Where one turn sends some rows of the set: a few examples, then the rows asked:
Zivok: [-1.01 -0.07 -1.45  1.24 -1.35 -1.48 -0.74 -2.39  1.19 -2.00 -1.24 -1.94
 -0.35]
Feno: [ 0.94 -0.74 -0.35  0.53  2.87 -1.20 -0.78 -1.96 -0.69 -0.03 -0.31  0.44
  1.15]
Vis: [ 1.26 -0.55 -0.38  0.56  2.71 -1.07 -1.31 -2.07 -0.13  0.13 -0.99  0.88
  1.43]
fede: [-0.92 -0.05  0.04  1.82  0.41 -2.09 -0.62 -0.81  1.31 -0.59 -2.27 -0.35
  1.65]
Dotav: [-0.53  0.10 -0.73 -0.61 -0.07  0.18 -0.66 -2.16 -0.59  0.21  0.28 -1.82
  2.43]
bilim: [-1.10 -0.09 -0.42  1.45  0.13 -2.37 -0.18 -0.63  0.73 -1.05 -2.20 -0.35
  1.35]
kofev: [-2.08  0.70 -2.00 -0.55  0.40 -0.42 -1.07 -2.32 -0.02 -0.79 -0.80 -1.82
  2.20]
kibud: [ 0.69  0.85 -2.08 -1.31 -0.51  0.39 -1.02 -2.67 -0.35 -0.31 -0.73 -1.21
  1.72]
vatus: [ 1.21 -1.88  0.34  1.05  1.19  0.71 -1.26 -3.11  1.45 -1.55 -2.16  0.19
  0.40]
zoz: [ 1.55 -0.14 -2.12  0.39  1.14 -0.77 -1.40 -3.50 -0.29 -0.83  0.49 -1.50
 -0.56]
san: [-0.60 -0.04 -0.21 -0.17 -0.02  0.04 -0.57 -2.48 -0.17  0.66  0.17 -2.10
  2.46]
sirad: [-0.09 -1.73 -0.62  0.89  0.11 -2.41  0.05 -3.32 -0.75 -0.17 -0.76 -0.87
  1.95]
bez: [-0.71 -0.42 -0.08  1.67  0.53 -2.13 -0.11 -0.57  1.16 -0.88 -2.13 -0.12
  1.56]
lunoz: [ 1.48 -0.11 -2.25  0.34  1.33 -0.65 -0.98 -4.04 -0.38 -0.76  0.27 -1.19
 -0.36]
sabed: [ 1.67 -0.24 -1.46  0.70  1.45 -0.60 -1.36 -3.50 -0.44 -0.63  0.49 -1.05
 -0.77]
Luso: [ 1.10 -0.59  0.00 -0.12  2.68 -0.57 -0.95 -1.94 -0.39 -0.07 -0.33  0.67
  1.15]
Pov: [-0.87 -2.08  0.35  1.84  1.88 -0.08 -1.03 -2.84  1.98 -1.29 -2.14 -0.79
  0.82]
Taled: [ 0.80  1.47 -1.33  1.41  1.42 -0.27 -1.03 -1.16  1.82 -1.38 -1.12 -0.63
 -0.76]
kud: [ 0.12 -1.50 -0.80  1.17  1.09  0.46 -1.35 -2.66  1.97 -2.51 -2.68 -0.13
 -0.07]
Kenu: [-0.15 -1.00 -1.20  0.98  0.82  0.14 -1.27 -3.33  1.88 -2.43 -3.06  0.26
  0.30]
lat: [-0.47 -2.30  0.49  1.68  1.38  0.17 -1.05 -2.66  1.75 -1.72 -2.21 -0.39
  0.71]
zumol: [ 0.11  0.95 -1.96 -1.19 -0.32  0.54 -1.02 -2.23 -0.41 -0.56 -0.22 -1.58
  1.69]
Lig: [-0.41 -2.37 -0.16  0.60  0.29 -2.17 -0.48 -3.11 -0.82 -0.49 -0.47 -0.59
  1.66]
zupip: [ 0.10 -1.97 -0.80  0.64  0.26 -2.61 -0.45 -2.88 -0.97 -0.32 -0.51 -0.95
  1.81]
tamum: [ 1.00  1.80 -1.24  1.13  1.10 -0.27 -1.09 -1.46  1.22 -1.19 -0.87 -0.80
 -1.06]
timap: [ 0.08 -1.11 -1.41  0.92  1.22  0.14 -1.47 -2.87  2.03 -2.25 -3.13 -0.04
  0.11]
fum: [-0.51  0.06 -0.52 -0.08  0.05  0.20 -0.50 -2.59 -0.30  0.72  0.34 -1.92
  2.40]
begeb: [-0.43 -2.03 -0.61  0.99  0.56 -2.71 -0.39 -2.71 -0.89 -0.55 -0.86 -0.60
  1.66]
gebig: [-1.48 -0.33  0.17  1.03  0.32 -1.91 -0.18 -0.55  0.96 -1.03 -2.01 -0.31
  1.60]
gevag: [ 1.21 -1.11  0.61  1.19  0.91  0.78 -1.07 -3.87  1.58 -1.11 -2.00  0.18
  0.41]
zanud: [ 1.37 -0.67 -0.56  0.58  2.89 -0.94 -0.84 -1.83 -0.08 -0.20 -0.60  0.80
  1.10]
narev: [ 0.50  1.75 -1.26  0.57  1.01  0.04 -1.18 -1.21  1.59 -1.54 -1.07 -0.67
 -0.90]
zeduv: [ 0.63  1.66 -1.51  1.25  1.66 -0.31 -1.69 -1.47  1.75 -1.14 -1.28 -0.64
 -0.66]
tozo: [-1.58  0.48 -1.84 -0.56 -0.20 -0.05 -0.81 -1.80 -0.06 -0.78 -0.29 -2.18
  1.99]
fik: [-0.68  0.39 -1.76  1.64 -0.98 -1.65 -0.23 -2.73  1.14 -1.48 -1.02 -2.40
 -0.15]
buno: [-1.89  0.45 -2.40 -0.45  0.31 -0.17 -0.96 -2.08  0.32 -0.91 -0.58 -2.28
  1.78]
Vizi: [ 1.49 -1.61  0.58  1.06  0.91  0.66 -1.05 -3.26  1.41 -0.84 -2.11  0.30
  0.75]
ronuz: [ 0.19 -1.11 -1.64  0.82  1.22  0.40 -1.47 -2.87  1.98 -2.36 -2.86  0.16
  0.12]
sav: [ 0.17  1.55 -1.67 -1.10 -0.58  0.36 -1.15 -2.74 -0.13 -0.43 -0.94 -1.14
  1.76]
Zubo: [ 1.54 -0.33 -1.62  0.09  0.98 -0.15 -1.46 -3.74 -0.17 -1.08  0.44 -0.91
 -0.91]
medi: [ 0.43  1.08 -2.25 -1.02 -0.60  0.42 -0.94 -2.67 -0.25 -0.24 -0.58 -1.14
  1.67]
lebo: [-1.07 -2.04  0.25  1.93  1.65  0.08 -0.94 -2.67  2.07 -1.34 -1.95 -0.86
  0.85]
susu: [-1.98  0.45 -2.41 -0.26  0.14 -0.26 -0.80 -2.12  0.19 -0.63 -0.52 -2.10
  1.97]
gurut: [-0.36  0.42 -1.52  1.62 -1.21 -1.77 -0.71 -2.19  1.03 -1.76 -1.41 -1.89
 -0.56]
zif: [-0.47  0.16 -1.61  1.46 -1.26 -1.94 -0.61 -2.26  0.99 -1.52 -0.96 -2.36
 -0.10]
Gup: [-1.13 -1.96  0.33  1.75  1.85  0.06 -1.06 -3.41  1.69 -1.52 -1.93 -0.45
  0.94]
mobu: [-0.69  0.55 -0.18 -0.30  0.41  0.21 -0.87 -2.78 -0.31  0.54  0.24 -1.94
  2.32]
nul: [ 1.53 -1.49  0.51  1.05  1.09  0.58 -1.17 -3.36  1.54 -0.82 -2.24  0.14
  0.53]

zumol -> vatus
ronuz -> kibud
Now these:
mobu -> Gup
sabed -> Feno
Pov -> susu
Luso -> Lig
Vis -> sirad
zif -> Taled

Where one turn sends some rows of the set: a few examples, then the rows asked:
kagi: [ 1.33 -1.04  0.28  1.00  0.86 -0.69  0.26 -1.19 -0.88  0.72  0.05  0.10
  0.98  1.02  0.66  1.13  0.77  0.56  1.81  0.38]
Val: [-2.03 -0.53  0.39 -1.19 -1.28 -0.42 -1.22  0.65  0.07  0.39  0.17  0.24
 -0.58  0.60  0.54 -0.57  1.43  0.68 -0.66 -0.89]
gat: [-0.20 -0.06 -0.58  0.60  1.06 -2.90 -0.92 -1.95  0.11  1.27 -0.18 -0.87
 -0.16 -1.43  0.13 -0.04  0.06  0.04  0.73  0.34]
Ralu: [-1.54  0.99  1.39 -0.31  0.11  0.24  0.97 -0.68  0.77 -1.12 -2.07 -0.01
 -0.07  0.01  0.28 -1.39  1.21 -0.07 -0.93 -0.48]
Fem: [-2.79 -1.09  0.37  1.60  1.57 -0.73  0.77  0.48  0.37 -0.50 -0.77 -1.22
 -0.74  0.38 -1.36 -0.27 -1.76 -0.29  0.34  0.15]
sib: [-0.11  0.08 -1.62  1.21  0.08  2.87 -0.57 -0.62 -0.15 -0.92  0.13  1.48
  0.41  0.05 -0.01  0.27 -0.11  0.14  0.60 -0.22]
Reb: [ 1.22 -1.36  1.21  0.30 -0.24  1.18  0.44  0.22  2.02 -0.08 -0.32 -0.05
  0.03 -0.89 -2.10 -1.26 -1.12 -0.16  0.32 -0.23]
bobo: [ 1.06 -0.03 -0.53  0.34  0.21 -0.71  0.00 -0.24 -0.33  1.89  0.76 -0.26
 -0.60  2.04  0.49  1.45 -0.38  1.10  0.06  0.41]
nek: [-0.33  0.05 -1.05  0.74  1.17 -3.61  0.14 -0.28  1.05  0.28 -0.10 -0.03
 -0.05 -0.27  0.02 -0.37 -0.56 -0.28  0.49  0.54]
poz: [-0.48  0.60 -2.54 -0.16  0.12  2.21  0.17 -0.40 -1.05 -1.07 -0.28 -1.07
  0.46 -0.67 -0.54 -0.21 -0.26  1.30  0.07  0.50]
linik: [ 0.32  0.88 -0.45  0.62 -1.36  0.35  1.42 -0.15 -1.67 -0.05  0.40  0.45
  1.72 -1.54 -0.53 -0.34 -2.06  0.58 -0.38 -0.29]
zofa: [-0.29  0.75 -0.36  1.48  1.44  1.23 -0.17  0.49 -0.38  1.36 -0.98 -0.29
  0.11 -2.23 -0.23 -0.03 -1.38  0.12  2.54 -0.68]
Med: [-0.36  0.28  0.91  2.44  0.88  0.31 -0.33  0.12 -0.25  2.36 -0.21 -0.68
 -0.43 -1.08 -1.37 -0.31 -0.62  1.88 -0.31 -1.81]
fugir: [-0.75 -0.59  0.79 -0.62  0.25  1.06  0.89  0.91  0.10  0.89  0.74 -0.54
 -0.36 -0.88 -1.84 -1.48  0.03  0.17 -2.22  1.04]
voza: [-0.48 -0.21  0.24  1.69  0.67 -1.67  0.24 -0.81  1.13 -0.16  0.08 -0.12
 -0.22  2.43 -1.08 -0.71 -0.52 -0.38  0.38 -1.75]
peme: [-0.51  1.99 -0.03  0.70  0.54  0.47  0.78 -0.16 -1.62  0.53  0.17  1.12
  1.75 -1.53 -0.89  0.53 -1.62  0.89  0.24 -0.91]
sinum: [-0.41  0.61  1.44 -1.16  0.63  0.74  0.30 -0.83  0.75 -0.18 -1.30  0.24
  0.10 -0.45 -0.11 -3.05  0.49  0.51 -1.09  0.16]
zin: [-1.03 -0.51  0.45 -1.07  0.73  0.28 -1.59  1.08 -1.38 -0.66  0.21 -0.73
 -1.50  0.09  0.20 -0.99  1.35 -0.12  0.22  0.14]

poz -> kagi
Med -> Fem
Now these:
nek -> sinum
fugir -> zofa
bobo -> zin
linik -> gat

